Each row is where one point has got to under a steady rotation. How many steps took it there?
The counts run from 0 to 368.
[ -0.5   1.3   3.3 -11.1   1.1   5.5 -17.0 -32.0  10.9  17.9  -4.2  -1.1
 -13.3 -27.3  -3.8 -12.3 -25.8 -10.1  23.9  15.9 -18.0  16.2   8.6  10.4
  24.1   2.6  10.6  21.3  13.3  -1.2 -15.3  14.7  24.5  42.3   9.4  -8.6
 -15.0 -12.8]
98
[  9.1 -16.6  20.5  18.0  -4.1   4.4  14.8  22.9 -28.8 -14.4 -18.4   0.5
  -5.5  10.4  -0.5 -20.3  -3.8 -20.5  29.2 -13.0 -11.5  -0.8 -25.3 -15.7
 -28.7  -3.7 -42.5 -23.1   2.0   9.6 -12.3 -16.9 -22.4 -13.8 -17.5 -17.4
   6.1  15.5]
36
[ 13.0  -3.8  10.3   5.8 -15.4  -2.3 -21.2  -8.6  16.6  26.3   1.8   9.9
  16.5  15.7  25.0 -19.8   6.8  -2.2   7.0  11.4 -14.0  -5.2   0.5  -0.9
 -33.5   3.8  12.7  -4.9   0.3 -12.1  17.5   5.5 -12.2  -9.1   5.1  22.6
 -31.2 -47.2]
329
[-13.5  22.1  -3.3  -1.9 -12.7   3.0 -13.9  -4.7 -14.8  -1.8 -25.9  16.3
  13.9  -5.2 -13.7 -17.2 -25.4 -10.1  41.3  14.7   0.9   9.7  -5.9  -8.3
  -4.9 -26.8 -14.4   7.5  22.1 -19.8 -23.3  -1.3  -7.0 -20.5  28.4 -22.4
 -11.3 -16.7]
219
[  0.3  -4.5  -8.9 -12.5   7.9  12.1 -26.2 -36.9   8.9   6.8  -0.5 -10.7
  14.0 -12.3   8.8  -3.7  -6.9  13.4 -15.2  19.3 -10.3  11.0  23.2  21.4
  19.0 -21.3 -32.9  -5.1  28.4  -9.3 -23.3 -10.7   0.7  -0.1  16.7 -19.8
 -33.3   2.1]
84
[ -5.1  21.4 -16.7 -33.1 -15.1 -13.6   4.6   4.1   6.2  10.3 -14.2  14.4
   6.2  -5.4  24.5 -12.6   2.5  18.8 -11.2   8.4  21.1  23.5  16.9 -12.1
  12.5 -15.6   0.1  26.9 -16.4  -2.8  -7.9  21.5   0.0  -7.1  47.3  12.4
 -27.1  -6.0]
313
[ -0.5   1.3   4.7  -2.3  -7.3 -10.5 -24.1  23.7  16.2 -10.2  16.9   1.6
 -10.0  -6.0 -28.1 -34.9  -3.0  -7.8  40.8  25.9  26.1  -1.6  24.3  14.0
   9.5   4.2 -11.4 -13.0  10.3 -15.4  16.6 -26.4   1.2   6.0 -29.8 -10.5
   3.9  -6.6]
250
[  4.7 -25.2  -0.2 -11.4   5.8  -1.7  -6.9  17.1  24.9  -8.6  19.0  -2.3
  -1.7  26.6  -0.4 -14.2   0.9   5.6  23.1  11.5   8.9  30.3  22.8 -11.3
   8.5 -27.9  -7.9 -33.3 -18.1  -9.6 -17.8 -26.6   4.5 -12.0  -0.9  -2.9
  19.0  19.2]
151
[ -5.4  19.2  14.6   7.0  28.5  27.8   3.9  -6.3   6.8   5.8  13.8   7.7
 -18.4   0.9 -15.7 -21.0  -6.9   7.3  -9.4   0.3   9.1  -2.0  -2.1  -4.5
  23.2  11.5  -5.5 -19.1  10.2  14.4 -40.6  -1.6 -24.0  15.0  10.2 -37.3
 -25.2  31.2]
273
[-20.3   4.0   7.9   7.7  -2.6   0.8  -2.2  -3.3  -6.9  20.3 -15.7  40.3
  -0.5  22.8   9.4   5.8  -1.1  16.9 -22.8  -2.2 -18.3   1.0   8.6  -6.9
  -6.5  -6.8  32.4   2.7 -26.0  -9.6  -1.0  25.1  35.6  -4.9  14.7  33.6
  10.8 -30.6]
311
[  9.2   8.3  24.2   8.0 -24.4  18.5  12.4  14.3   6.2 -19.5  19.6   0.2
 -13.7   9.4 -12.2 -14.7 -35.6  -7.7   5.7  18.8   2.6  -8.4 -16.3 -10.6
  -4.1 -28.2 -27.6 -25.2 -11.4 -18.4 -25.9  -2.3 -10.4 -12.4  24.4   4.1
 -25.2  12.0]
30
[ -5.2  -5.1  -8.7   1.1   2.1  13.1  -3.1 -21.4 -17.2   3.5 -19.2  24.5
   0.6  -2.5  20.3  10.7  30.3  25.6 -40.7 -18.7  -0.7 -28.8  18.3  16.9
 -20.3   7.9  -8.1  24.3   9.3  22.5   8.6 -23.5   2.1  27.0 -18.2   0.9
  -6.3   7.5]
77
[ 28.1 -27.5   1.8   7.9 -11.5  10.2 -13.1  -2.9  14.8   9.5 -11.2  15.7
  -6.2   0.3  -0.9   5.4  10.0 -33.3  15.5  14.7   8.7 -16.9 -24.9  13.3
 -41.1  -2.1  12.5  13.7   0.0   5.8   7.6 -20.2  30.8  31.2 -17.6  18.4
   8.7   9.9]
346
[  2.8 -19.3 -11.2   9.0  -2.3   6.3 -19.9 -11.6  -6.9   4.7  -3.8 -22.4
 -16.3 -16.0  -8.1 -42.0   6.9 -16.3  50.7  -4.5  10.1  -7.2   9.5  -0.7
 -13.6 -14.8   8.5   9.4  32.5   3.7 -15.7 -35.0  -2.5  -1.3  -9.4 -26.5
   0.8  -3.0]
237
[ 24.7   1.3 -18.3 -10.9   5.2 -11.6  -1.8   6.3  37.0   9.2  19.4 -29.7
  23.2  -8.7  11.4   8.0  12.4  -9.2   5.7  13.1   7.9 -13.6  -4.3  -5.9
 -14.5  11.0  32.9   8.2  13.8  -3.2  22.7   2.0  -7.9   4.3  -7.1  31.9
 -23.7 -22.4]
343
[ -7.2 -26.8 -12.4   2.0  -6.1   2.2 -17.5   0.7 -25.5  -1.6 -23.5   9.9
  33.7  19.6  30.2  23.7  36.0  15.3  -2.5  -3.2   0.8  -5.3  -0.6  -6.9
 -18.0  -6.4   2.4  -1.9 -17.1   2.1  25.6  -0.8 -16.3 -23.8  11.5   0.1
   5.0 -13.5]
320
[ -7.8  10.3  10.0  23.9  39.9  16.8  -5.8 -20.1 -11.6  22.4 -18.7  24.8
   9.3  19.8 -16.1 -10.2   4.8   9.7 -27.4  -9.0  -4.5 -18.1  24.1  11.2
 -13.3  -1.2  13.8   1.1  27.1  10.7  -9.9  -6.4   5.4  -2.0 -10.9   1.9
  -9.4 -12.8]
73
[ 26.7  -9.9  -1.0   9.0  21.7  20.1   1.8  -6.6  19.7  14.0  10.2 -25.9
  19.4  14.8 -17.8  18.1 -10.1 -22.5  17.6  41.9  21.4  -1.8  -4.2   5.8
  -4.9 -23.4  16.3 -19.6  10.4 -15.7 -12.3 -12.7  23.7  -1.6  14.9   6.3
  11.8   8.7]
352
[-10.2   1.8  18.1   6.7  15.3   7.5 -17.5 -26.5 -11.2  20.4 -22.6  19.3
  18.6   5.6   5.0  -8.7   8.3   0.1   9.2  -2.9 -37.8  -1.9  -0.1  15.9
  -1.0  21.7 -23.4  -4.6  29.7  10.7  -0.3  -1.6   6.0  19.7 -21.6 -17.0
   2.9 -43.8]
86
[-23.4 -14.2 -32.1   0.9   4.1  21.0 -34.7 -12.6 -27.3  27.4 -19.7   5.7
  -9.1  -4.3  15.4 -28.4   7.1  -7.7   5.4   7.9   2.6   9.0  -2.2   3.4
  -7.5 -16.6  25.3  -7.5  -3.3  12.8 -33.6   3.3   8.4 -27.3  28.2  -1.9
 -14.0  -3.8]
322
[-14.6 -12.8  -5.2  27.6  -1.2  23.9 -27.5 -27.6  -1.3   1.0   4.1  13.2
  27.3 -13.3   3.5   9.0   7.2   4.8  -0.7  -4.2 -34.7 -21.3 -11.9   7.6
 -16.1  20.3  15.1  -8.3  13.3   5.2  12.4  -5.7   6.8  24.5 -24.3 -13.5
  -3.2 -12.3]
91
[ 21.2   8.7 -23.3 -23.2  10.5  -2.1  15.0  13.0  19.1 -10.8  -8.2 -11.0
  -2.3 -13.2  -3.3  10.8   3.5 -21.8  16.1  12.3  24.8  -8.2 -33.6  -1.2
 -13.2  32.7  23.6  28.9   4.8  15.9  -1.2   7.7  -7.9  18.5  -7.6  11.7
  -3.3  12.5]
9
[ 15.9 -21.8 -14.7  -7.2  -1.9  12.1 -32.0 -10.6  25.7  12.9   2.0  -1.0
  -9.6   7.3   4.3   7.5 -14.1 -33.4  29.7  29.8   1.3  31.0 -32.6  23.3
 -19.3  20.9  -8.0  -2.8   0.7  -4.8  -7.6   0.9   6.9  10.8  -6.2 -16.0
  -6.5  -1.5]
0
[ -3.8   4.4  -4.0  21.6 -12.9   4.6  -2.2 -20.7 -20.8  -6.4  -7.3   7.7
   6.8 -13.2  -3.7   2.6 -35.1  -3.8  -4.2  19.3   2.1 -14.7  -1.3  11.4
 -17.0 -29.9  25.2  16.4  -6.3 -26.8  11.4  14.0  28.9 -16.0  10.8  29.7
 -25.8 -12.6]
213
[ -6.4   7.5  -3.4  20.4  19.2  -6.4   8.4   8.8  10.3  28.1  25.7 -13.7
 -21.1  15.5 -40.2  21.6   7.4  17.3 -13.3  10.0  21.9 -16.7   5.9  -2.1
   4.1  24.6  31.8  -0.6  16.5   3.7  -4.3 -13.6  19.1   8.3 -16.1  -3.6
  28.1  -8.4]
257
[ 28.8  -7.7   8.9   9.9  25.0   8.0  16.0  -1.9  21.4  18.7  10.3  12.6
  -7.7  30.8  -3.4  22.3   3.5   8.1 -44.7  12.4  20.1   3.6  18.9  13.8
 -16.9 -13.3   7.4  -6.2 -26.1   0.8  -6.7  -9.2   2.0  -4.0   2.1  22.4
  -9.4  24.7]
163
[  8.3  37.1 -13.4 -14.1   6.1  -8.6  -4.3  26.3  27.0  17.1  -8.2   1.8
   7.4   4.1 -25.9  -2.0  -8.1 -34.0  32.4  27.6  15.3   5.1 -24.3  -3.9
   3.2  16.7 -13.4  -8.6  25.1   6.0  -1.9  -0.1  -1.4   0.8  -6.2  -9.8
   5.7  -7.9]
354
[ 11.9  24.2  11.5 -10.5  -9.8 -13.8   4.1  25.0   4.2 -12.9  10.3   3.1
 -15.1  -9.7 -13.9  -5.3   3.5   6.0  -2.3  14.1  40.8  -8.8  12.0  20.1
  26.7  30.1 -27.3   7.8 -11.3  10.4   8.6  -5.2 -14.1  19.0 -15.2 -16.8
 -25.1  16.4]
264
[ 18.1 -21.2 -12.2  13.6  29.9  -8.0   2.0   2.1  -0.6  -7.5  20.8 -33.2
   7.2  -1.8 -19.8  31.4   5.9  17.6   0.5  22.5  33.3  -8.9  14.1   9.2
  -9.0   7.2  10.0   5.6   7.7  -7.7  17.0 -20.4  -2.7  -6.5 -16.3 -23.2
   4.7  17.9]
253
[  1.9  15.1 -25.5 -24.3  13.6  10.1   2.7  23.7  14.7  -9.5  -3.9 -23.2
  -5.7 -21.7  -4.2 -18.8  -4.8 -25.1  32.5   9.9  12.7 -17.7 -23.2   4.0
  13.5  22.6  34.8   5.6  11.9  16.5 -11.7   5.3   9.9  16.6  -3.7  27.8
  -0.1  -6.5]
8
[-24.4  -1.0 -21.4 -19.6 -22.3 -13.3   6.8   8.9   2.6 -21.8  13.7  11.0
  -9.7 -29.1  25.1  -0.1  -9.6  17.0 -13.6 -17.8 -20.8  27.6   8.6  -7.3
  24.7   1.3 -10.6  -6.9 -39.8  -3.1  12.4  22.4   9.9   7.9  -2.5  -1.9
   8.2  26.3]
295
[  1.9 -11.9  14.1  -9.1  21.1  -4.3   0.5  16.2  17.2  15.9  -3.7   4.4
 -22.6  23.7 -11.2 -36.8   3.3 -14.8  31.4  -0.3  13.6  34.2  15.2 -10.7
   4.5 -11.7   3.3 -17.0 -14.6   4.2 -35.1 -19.8  10.0  -4.3 -11.5 -15.5
  24.5  24.3]
152
[-16.6  43.1 -19.8  -6.6 -10.5  -9.4  10.0  10.6  -4.0 -25.1  -8.5  -4.7
  36.7 -27.9   3.4  -3.0 -18.2   3.8   3.5   6.1   2.5 -12.8   0.9 -17.2
   4.6 -10.0  14.6  21.9   7.8 -15.2  23.1  20.9   0.4 -12.3   6.8  25.9
 -27.8 -21.0]
209
[ 21.1 -20.4  23.5  11.2   0.0 -11.2  28.9   8.0   5.7 -31.3   9.4 -13.6
   7.1   7.4   8.1 -13.5  -7.3  17.6  -4.6 -18.5  -8.9  -6.5  30.4 -19.7
 -10.9 -43.5 -16.9  -6.9  -2.5  -7.2   4.7 -22.6   8.1   2.4 -14.4  24.9
   3.2  16.2]
47
[-24.4   6.3  -7.0   8.7 -19.7   6.2  -7.5  -6.0  -1.5  20.5 -22.1  69.8
   8.0  23.8   5.6  -3.5   1.9   7.1 -18.8  -7.6 -18.2  16.9 -19.4 -15.8
 -18.8  -0.5  13.6   6.9 -28.8  -5.2  -9.8  19.0  16.8  -1.9  13.5   0.8
   4.3   3.2]
310
[-18.3 -10.2 -18.4  -7.2 -11.0   9.3 -25.0  -0.3 -10.9 -13.8  -4.4  31.6
   5.6   2.4  -6.9  -9.3   0.1  13.7 -16.9   7.6  10.5   9.6  40.7  20.3
   6.1 -30.4 -30.0 -13.4 -10.0 -14.9   7.9 -33.2  11.9 -11.4 -13.3 -12.0
   2.1  29.4]
66
[-24.8  28.5   2.5  -6.0 -14.9   4.0  12.6  18.0  -1.3   4.9  21.4 -25.8
  -2.9  -9.4  -1.0   8.8  -5.8  13.8  12.5   6.4  22.6 -15.6 -10.1 -29.4
  23.1   1.0  21.8   2.0  -3.3  -9.8  -7.8  25.3 -21.8 -17.4  45.9 -13.6
 -14.9 -20.5]
124
[  4.0 -15.4  -7.0  -9.7 -18.1  30.6 -12.9  15.5  14.8 -26.7   8.1   0.1
 -14.0 -13.0 -10.4   6.4 -15.3 -16.5  22.0  26.6  12.4 -20.6 -27.0  16.3
   3.8  -6.1  19.5 -12.3 -22.0 -14.9 -17.4  -6.9  31.3  15.5  -2.7  29.8
  -0.5  13.9]
12
[ 13.0  11.0  -9.6 -27.8  -5.5  -8.5  10.6  -3.2  -9.9  -8.4 -28.4  -5.3
  -2.4 -33.9  18.5  -5.5 -14.5 -18.1   2.1 -12.7 -20.0  15.6   0.7   9.9
   7.9   8.9 -15.5  29.9  -2.5  18.4  10.5  15.2  29.1  23.5 -11.4  32.2
  -2.4   2.1]
197
[-13.9  22.6   0.1 -17.8 -32.8  -2.5   6.6  20.5  11.4  -2.9  11.2  -1.5
   1.3  -2.1   2.6  -0.1  17.2  13.3  17.9  -3.7  19.5 -11.6 -27.1 -40.8
   7.9   2.3  -0.3   7.8  -6.9   2.8 -18.1   6.9 -29.5  -0.1  33.5 -30.7
   0.8   5.0]
125
[ 24.0 -16.3 -18.0 -27.7 -28.8   3.8 -10.7   7.5  31.4 -12.2   1.8  11.6
   4.4 -13.4  16.7 -10.5  11.9 -29.3  19.1  12.7   8.2 -11.7 -25.4   4.5
 -21.3  -1.7   0.4   7.0  -1.3   7.9   7.2 -23.6   2.3  34.6 -19.2   7.9
   3.8  22.6]
345
